In the data rows, 128 means zero.
Here are some points, one per row:
[ 85 133 110 136 191 142 130 116 114 128 108 176  95  95 110 153 167 100
 134 148 134 145 190 162 143 187  87 115 151  95 103 132 154 130 122 128
 130 100  89 124  85 102 176 181 114 143 101 144  90 133 141 102 207  90
  66]
[103 159  76 152 130 200 124 117 153 131  97  97 101 108 123 121 153 196
 151  55 132 176 146 101 145  83  62 142 111 110 166 159  99  60 119  97
 129  93 146 147 124 148 170 159 130 107 111 128 154 106 148 187  95 123
 122]
[105 183 146 185 141  98  98  88 127 195 115  78 119 171 135 164 169 111
  98 158 117 103 119 141  96 162 131 183 128 120 120 131 186 192 102 147
 123 171 149 153 125 126 183 142 190 136 117 117 118 131 178 177 108 125
 152]
[127  85 123 157 138 160 120 129 139 159 136  78  93 156 128 156 150  70
 150 135  66  93 120  95 168  59 115 100 106 120  74  84 116 127 134 101
 159 134 160 143 132 161  89 120 122 152 203 123  88 115  75 136 175 122
 111]
[131 103 170 131 135  96 112 138 137 160 196 191 130 104 171 148 147 104
 187 159 190 179 148 109 102  74 103  77 117  89 163 127 132 128 142 126
 116 141 194  98 158  90 134  87 195 128 157 104 145  94 170 110 134  96
 124]
[117 130 110 150 108 132 220 180 161  79 153 105 190 127 139 152 170 130
 125 167  97 122 118 157 119 104 130 175 161 127 107 146 120 114 185 149
 153 162  93 120  83 102 126 100 117  88  95  31 151 157 149 140 122 121
 113]
[ 60  70 175 115 134 120 120  97 142 150  74 153 176 113 172 131 144 130
 114 118 133  98  61 173 159 101 105 121 126 140 200 179 134 119  87 133
  61 168  77 110  99  91 152 155 139 113 157 130 112 130 124 191 130 101
 100]
[ 75 152 101 181 120 110  53 122 180 114 146 173 163  83  73 118  97  71
  82 119 156 146 160 115 143 105 151 141 134 102  54  85 106 137 107 172
  98 174 103 146 139 131  97 126 106 149 104 134 142 109 115 128 119 131
  84]
[149 198 117 102 126 125 119  85 111 148 193 124 110  92  93  78 149 119
 151 142 104 171 122 115 167  96 125 131 126 186 160 133 101 128 125  76
 138 197 141 108  49 121 111 206 105  93 129 135 107 111 105  85 113 129
 130]
[ 77 106 186 111  96 161 114 128 143 104 121 114 126 174 126 157 103 150
  98 143 180 134 163 133 129 134 157 132 154 124  96 127 132 155 146 100
 125 143 202  43 115 178 142 185  83 128  97  96 167 120 129 143 130  61
  87]
[ 76  86 114 138 100  80 173  83 108 133 134 127  79 107  93 130  89 109
  98 168  69 120 117 127 134 125 125 146 126 111 164 152 153  98 149  96
 157 127 114 112  90 132 118  44 190 103  73 153 167  93 105 126 106 126
  97]
[149 102  88 121 116 133  52 169  99 143 177 135 153  91 154 132 109 159
 116 146 129 100  31 102 173 160 132  73 158 129 147 117 118 145 151 112
 167 112  99 130 141 116 140 122 125 194 113 107 137 107 231 129 109 107
 119]
[101  88  82 101 174 156 160 107  44 162 144 101 134  56 149 122 136 174
 114 167 127 131 129 137  94 101 193 112 122  80 123 156 114 160 100 106
 109 120 159 185 141 124  87 117  90 133 165 111 124 168 197 134 102 130
 130]
[117 154 105 109 166 115 110 201 153 115 140 136 148 175 142 131 141  89
 124  62 121  99 150 201 172 141 159 129 135  48 173 129  64 132 132 123
 147  96 148 123  80 154 191  72 141 101 187 112 133 139  90 108 121 119
 118]
[133 115 158  95 137 137 154  71 138 110 115 109 108 117  92  87 123 144
  52  82 165 116 179  78 142 143 155 122 183 150 108  42 151 142 170 131
 147 133  77  86 127 120 162  88 157  85 161 173  72  91 162 126 150 146
  97]
[138 151 186 128 109 114  76 107 106  39 123 120 131 139 125  94 118 151
 161 159 101 102 159 182 131  99 131 128 155  94  91 123 150 144  67  84
  98  95  96 127 155 181 143 120 139  92  71 153  73  93 177  77 161 150
 127]
[125 131  88 158 109 142 145  64  88 136 167 117 170 197 167  72 102 133
 145 122  90 112 152 107 115 116 100 115 104 140 137 127 132 113 140 195
 137  94 103 100  84 119 144 148 184 177 138 103 165 169 114  83 123 156
 101]
[140 153 138 161  99 129 130 143  65 150  47 124 107 108 101 181 163 186
  99 109 135 149 100 152  43 118 131 102 153 120 113  92  73 146  85 109
 144 170  97  85 116 104 125 111 155 147 145  94 162 140  90 100 155 122
 174]
[103  97  95  88 156 163  98 136 106  67 131  89 181 145 101 137 142 112
 125 134 163 113 129 139  88 218 103 131 112 166 144  85 103 136  88 111
 121  83 167 161 139 129 103 124 129  79 122 110  84  79 112 113 128 126
  84]
[126 140 138  75 168 184 150 169 154 141 184 137 117 125 176 113 153 134
  81  45 133 167  96 139 149 120 107 180 106  64 120  92 155 145 124 105
  58 139 131 164  68 177  61 123 134 139 144 142 165 110 120 128 151 148
 195]
[127 137 149 168 157  98 166  92 128 133 118 142 133 104 172 162  37 145
 131 121 195  85 120 111 128 142  94 147  99 170  85 137 118  81 130 148
 141  89 127 172  57 161 135  99  99 139 181  95 128 144 155 110 142  79
 165]
[118 148 131  78 116 103 102 169  58  66  96 125 100 116  94 104 115 149
 152  88 154 132 103 154 147 111 108 194 146 167 100 152 172 191 165 161
 151 130 124 158 147 107 130 105 118 188 152 101  73 122  77 138  90 119
  69]
[147 184 139 115 133  97 160 143 157 154 132 148 114 131 115 143 177 117
 114  96 107 143 119  78 132  92 190 158  97 177 129 134  67 119  89 123
 103  34 106 102 153 151 106  97 138 156  84 109  85 181 134 162 144 112
 103]
[127 127 114 131 151  76 138 150 164 120 153 170 157 128 146 122 137 157
 106 142 124 135 168 103  68 146  82  85 118 180 100 196  78 139 182  89
  81 147 139 139 126 160 100 169 173 114 166 139 158  84 112 177 106 173
 131]
[ 98 176 118 100 114 117 160 145 104 120 172 104 137 135 161 206 108 101
  99 138  89  68 165  97  97 121 144 136  98 108 143 155 125  88 132 142
 120 141 145 103 179  32 121 127  63 151 118 134 158  62 121 127 111 187
 142]
[185  77 103 167 170 111 162 105 122  97  98 119 125 176 183 115 138  99
 107 100 135 128 141 114 106 116 155 111 100 156 139 115 141 151 111  90
 103 222 127 111 154 108 164  96 123 153  76 134  83 140 130 124 123  86
 141]
[101 107 104 137 108 134 112 155 133 122 115 130  92 166 137 115 161 119
 161 149 142 195 167  82 132 154 143 135  84 137 132 210 115 155  99 171
 202 153  64 114 142 127 101 116 123 109 165 137 117 104 117 116 132 119
 177]
[203 121 139  73 141 101  81 110 179 109 122 150  96 160 108 150 129 153
  84 108 116 157 120 156 108  67 145 142  80 181 155 163 135 155 103 136
 162 133 170 155  97 125 125 158 125 110 104 129 181  98 134  87 191 152
 169]
[114  84 112 133 115 119 176 145 198 132 158 145  89 142  81 116 123 152
 187  72  88  82 131 160 122 150 171 144 144 143  75 145 136  53  74 171
 108 155 170 129 120 116 130 172 172 156 128 124 106  91 178 102 128 123
 167]
[115 128 130 149 144 163 138 132 153 151 136 108  94 158 102 117  83 174
 171 101 185  99 137 132 232 132 142 110 147 140 162 163  95 180 140 107
 106 146 127 188 145 104  49 126 156 115  75 109 135 152 112 128 170 201
 161]
[150 185  63 117  53 146 179 133 133 152 132 101 121 119 133 141  84 108
 142  96 127 159  68 148 121 130 104  97 120 100 110 149 119 168 141 162
  99 137 173 124 124 152 118 138 108  43 162 192 120 168 164 135 181 119
 106]
[169 166 115 107 126 159 150 135 154  85 164 150  66 140 174 102  47 120
 117 186 143 151 113 150 115 149 148  99 123 134 108 124 143  62  95  94
 159 149 101 127 146 128 147 180 177 143 152 115 123 149  98 197 136 135
 100]
[118 127 166 101 111  89 116  74 112  46 168  66 118 145 160 187 175 133
 130 150 130 136 138 135 123 173 140 109 144  98 160 120  80 115 179 174
 103 159 141 199 150 133 131 117 134 188 148 147 137 176 120 129 138 103
 147]
[113 141 130  67 124 138 102 151 141 119 118 127  97 147  58 102  96  87
 107 159 110 112 176 124 111  79  93  84  96 135 120 122 136 162 166 146
 113  73 118  93  98  96 127 143 118 133 118 123 119 182 162 162  95  85
 232]
[196 138 129 134 139 164 127 134 101 148  98 112 113  83  95  89  85 128
 143 122 133 135 113 103 139 140 188  76  88 120 132 163 140 123 183 165
  89 125 101 139 107 159 187 153 133 115  59 108 117  42  55 163 172 100
 187]
[125 105 148 118 151 159 126 164  64 135 154 144 101 144 141 117 155 127
  47 153 135  98  92 105 134 108  81  66 146 114 102 167  95 107 125 170
 131 128 154 171 180 119 162 138 126 120  94 181 139 159 101  60  77 106
 119]
[142 173 114 126 104 180 151  70 153 171 113 178 191 186 142 144 153 115
 111 159 136 150 137 169 150 122 138  74 145 153  88 151 154 112 145 111
 163  91 153 145 137  99 135  78  81 163 117 119  84 108 111 136 114 138
 172]
[128 156 116  96  98 124 165 134 139 131 128 165 152 107  96  87 128 114
 129 105 133  73 162 107 122 121 121 126 109 131 185  81 150 151 138 102
 167 129  83 206 214 127 132 164 122 147 137 102 189 121 118 113 153  89
 133]
[145 107 124 143 126 146  82  80 129 137 103 117  76  79 134 171 159  59
 104  90 103 132 100 164  74 141 150 155 153 192 164 184 155 138 179 104
 111 120 134 118 208 165 160 112 131 110 101 104 130 183 137  62 101 154
 134]
[163 116 140 173 118  94 138 131 119 108 106 122  94 144 121 129 157 112
 153 118 188 175 152 156 152 194 107 162 118  84 117 142 134  88 140 116
  63 109  98 111  97  86  58 157 109 128 159  89 148  82 151 125  54  93
  70]
[118 167 129 114 110 107 133 104 174 147 139 134 117 124 136 117 157 195
 162 146 129  80  65 134 172 151 142 173  49 120  67  91 142 145 141  78
 111  98 139 104 176 100 171 146 132  62 152 149 174 147  80  76 120 125
 158]
[136 142 143 175 136 146 136 150 114  74 109 115 159 107 163  91 138  87
 157 128 112  92 123 164 115  92 167 166 184 173 126 130 106 118 149 153
 171  94 166  92 117  48  90 115 154 134 155 182 212 101 138 165 139 124
 150]
[131 140 183 170 150 114 131 118 154  96 165 157 122 115  23  98 187 157
  96 151 139 120  62  96 109 173 128  65 110  68 152 163 154 118 110 139
 136 130 161 106 133 141 137  97  85 171 179 126 126 156 149 147 128 192
 133]
[148 107 148 141 114 124 147 168 173 120 111  93 209 111 117 129  47 162
 106 155 101 144 131  95 134 108 141 157 120 104 163 111 147 162 107  88
 122  77 116 127 129  86 136 173 170 165 133 211  65 158 103  80 108 129
 143]
[158 142 137 137 105 216  89 121 136 145 120 182 110 101 137  92 121 183
 137 174 125  67 169 132 108 179  86 208 123 115 167 125 117 143 139 178
  88 156 147  98 128 154  96  64 111 138 102 154 104 108 133 122 140 103
  89]
[139 141  76 135 135 109 147 137  88  79  37 213 124 150 130 160 127 136
 132 168 125 141 119 113 213  93 130 119 140 146 165  79 149 106 151 167
 135 135 125 147 123 177  99 147 129  97 151 128 106 135 154 140 114 163
 149]
[138 133 203 127 148 153 145 159 127 137 125 161 134 139 141 173 120  81
 198 120  51 162 116 105 140 165 137 136  77 144  89  93  80 137 147 115
 167 122 143 137 110 114 130 114 117 111 114 167 180 143 124 158  97 167
  91]
[171 126 118 112 166 126 126 133  92 112 169  69 169  87  91 181 100 126
 138 136 138 159 177 140 190 140  93 106 146 185 116  97 182 135  65 148
 103 140  83  70 194 173 139  79 114 151 131 140 155 127 106 102 118 118
 127]
[163 106 150 125  98 124  67 131 137 133 107 118 124 107 175 113 128 135
 130  90  80 130 167  55 156 164 122  97 200 124 114 118 214 143  90 131
 156 108 159 160 106  90 107 108 115  67 114 101 116 174  92 125 133 120
  87]
[140 124 111  46 110 150  70 154 169 140  55  73 157 128 102 125 162 102
 172 151 194 104 140 116 107 128 105 142 116 129  90 147 164  59 140 115
 119 157 109 122  86 134  99  88 122 141  98 144 119 156 162  96 126 152
  64]
[161  69 112 144  76 119 148 112 104 157 149 162 119  77 162 116 166 113
 107 134 178  90 130 113 124 115 105 156 142  97  98 104 110 175  74 159
 179  98 126 105 128 151 153 197  94 128 131 145 130 137  76 173  86 202
 161]
[ 82  77 143 160  96  69 169 165 127 156  98  91 110 146 128  77 102 114
 156 166 125 193 104 124  59 116 150 139 184 173 169  62 124 121 102 120
  64 121 116 169 125 126 205 114  55 149 146 109 137 115 136 116 126 160
 146]
[ 59 128 158 134 165  70 142 127 155 192  69  85 149 118 183 101  95 146
 154  99 129 159 112 203  83 121 110  68 126 101 168  72 111  98 154 162
 204 123 127  89 137 204  59 147 115 138  86 103  73 111 138 153 109 152
 121]
[107  96 119 183  91 113  83 176  56 182 194 155 168 157 139 126 115 137
 136 121 109 135 137 127 114 130 157 151  95 160 162 113 153  73 167  81
 150 122 134 132 141 140 121 130 124 121 126 172 133 179 118 167 183 144
 128]
[166 103 121 108 190  84 118  81 125 172 110 123 174 176  89 147 105 126
 161 113  93 141  76 110  92 131 122 192 201  64 123 144 105 115 113 128
 145 139  90 111 176 145 125 151 125 104 136 120 125 151 115 145 117  84
 141]
Along one direction, these points spread out more than along any other. Take the direction at right angles to it along which they spread out most. Go by this last direction. Where along it does each point below lie, from 0 to 99? The average is 50, and the first point in the table lies past the average. One standard deviation of the points above along it is 16.
[142 173 114 126 104 180 151  70 153 171 113 178 191 186 142 144 153 115
 111 159 136 150 137 169 150 122 138  74 145 153  88 151 154 112 145 111
 163  91 153 145 137  99 135  78  81 163 117 119  84 108 111 136 114 138
 172] 50
[127  85 123 157 138 160 120 129 139 159 136  78  93 156 128 156 150  70
 150 135  66  93 120  95 168  59 115 100 106 120  74  84 116 127 134 101
 159 134 160 143 132 161  89 120 122 152 203 123  88 115  75 136 175 122
 111] 57
[158 142 137 137 105 216  89 121 136 145 120 182 110 101 137  92 121 183
 137 174 125  67 169 132 108 179  86 208 123 115 167 125 117 143 139 178
  88 156 147  98 128 154  96  64 111 138 102 154 104 108 133 122 140 103
  89] 63
[101  88  82 101 174 156 160 107  44 162 144 101 134  56 149 122 136 174
 114 167 127 131 129 137  94 101 193 112 122  80 123 156 114 160 100 106
 109 120 159 185 141 124  87 117  90 133 165 111 124 168 197 134 102 130
 130] 28
[149 198 117 102 126 125 119  85 111 148 193 124 110  92  93  78 149 119
 151 142 104 171 122 115 167  96 125 131 126 186 160 133 101 128 125  76
 138 197 141 108  49 121 111 206 105  93 129 135 107 111 105  85 113 129
 130] 80
[161  69 112 144  76 119 148 112 104 157 149 162 119  77 162 116 166 113
 107 134 178  90 130 113 124 115 105 156 142  97  98 104 110 175  74 159
 179  98 126 105 128 151 153 197  94 128 131 145 130 137  76 173  86 202
 161] 48
[127 137 149 168 157  98 166  92 128 133 118 142 133 104 172 162  37 145
 131 121 195  85 120 111 128 142  94 147  99 170  85 137 118  81 130 148
 141  89 127 172  57 161 135  99  99 139 181  95 128 144 155 110 142  79
 165] 46
[114  84 112 133 115 119 176 145 198 132 158 145  89 142  81 116 123 152
 187  72  88  82 131 160 122 150 171 144 144 143  75 145 136  53  74 171
 108 155 170 129 120 116 130 172 172 156 128 124 106  91 178 102 128 123
 167] 59
[136 142 143 175 136 146 136 150 114  74 109 115 159 107 163  91 138  87
 157 128 112  92 123 164 115  92 167 166 184 173 126 130 106 118 149 153
 171  94 166  92 117  48  90 115 154 134 155 182 212 101 138 165 139 124
 150] 39
[150 185  63 117  53 146 179 133 133 152 132 101 121 119 133 141  84 108
 142  96 127 159  68 148 121 130 104  97 120 100 110 149 119 168 141 162
  99 137 173 124 124 152 118 138 108  43 162 192 120 168 164 135 181 119
 106] 66
[ 77 106 186 111  96 161 114 128 143 104 121 114 126 174 126 157 103 150
  98 143 180 134 163 133 129 134 157 132 154 124  96 127 132 155 146 100
 125 143 202  43 115 178 142 185  83 128  97  96 167 120 129 143 130  61
  87] 50
[185  77 103 167 170 111 162 105 122  97  98 119 125 176 183 115 138  99
 107 100 135 128 141 114 106 116 155 111 100 156 139 115 141 151 111  90
 103 222 127 111 154 108 164  96 123 153  76 134  83 140 130 124 123  86
 141] 34
[169 166 115 107 126 159 150 135 154  85 164 150  66 140 174 102  47 120
 117 186 143 151 113 150 115 149 148  99 123 134 108 124 143  62  95  94
 159 149 101 127 146 128 147 180 177 143 152 115 123 149  98 197 136 135
 100] 60
[ 59 128 158 134 165  70 142 127 155 192  69  85 149 118 183 101  95 146
 154  99 129 159 112 203  83 121 110  68 126 101 168  72 111  98 154 162
 204 123 127  89 137 204  59 147 115 138  86 103  73 111 138 153 109 152
 121] 24
[147 184 139 115 133  97 160 143 157 154 132 148 114 131 115 143 177 117
 114  96 107 143 119  78 132  92 190 158  97 177 129 134  67 119  89 123
 103  34 106 102 153 151 106  97 138 156  84 109  85 181 134 162 144 112
 103] 55
[105 183 146 185 141  98  98  88 127 195 115  78 119 171 135 164 169 111
  98 158 117 103 119 141  96 162 131 183 128 120 120 131 186 192 102 147
 123 171 149 153 125 126 183 142 190 136 117 117 118 131 178 177 108 125
 152] 27
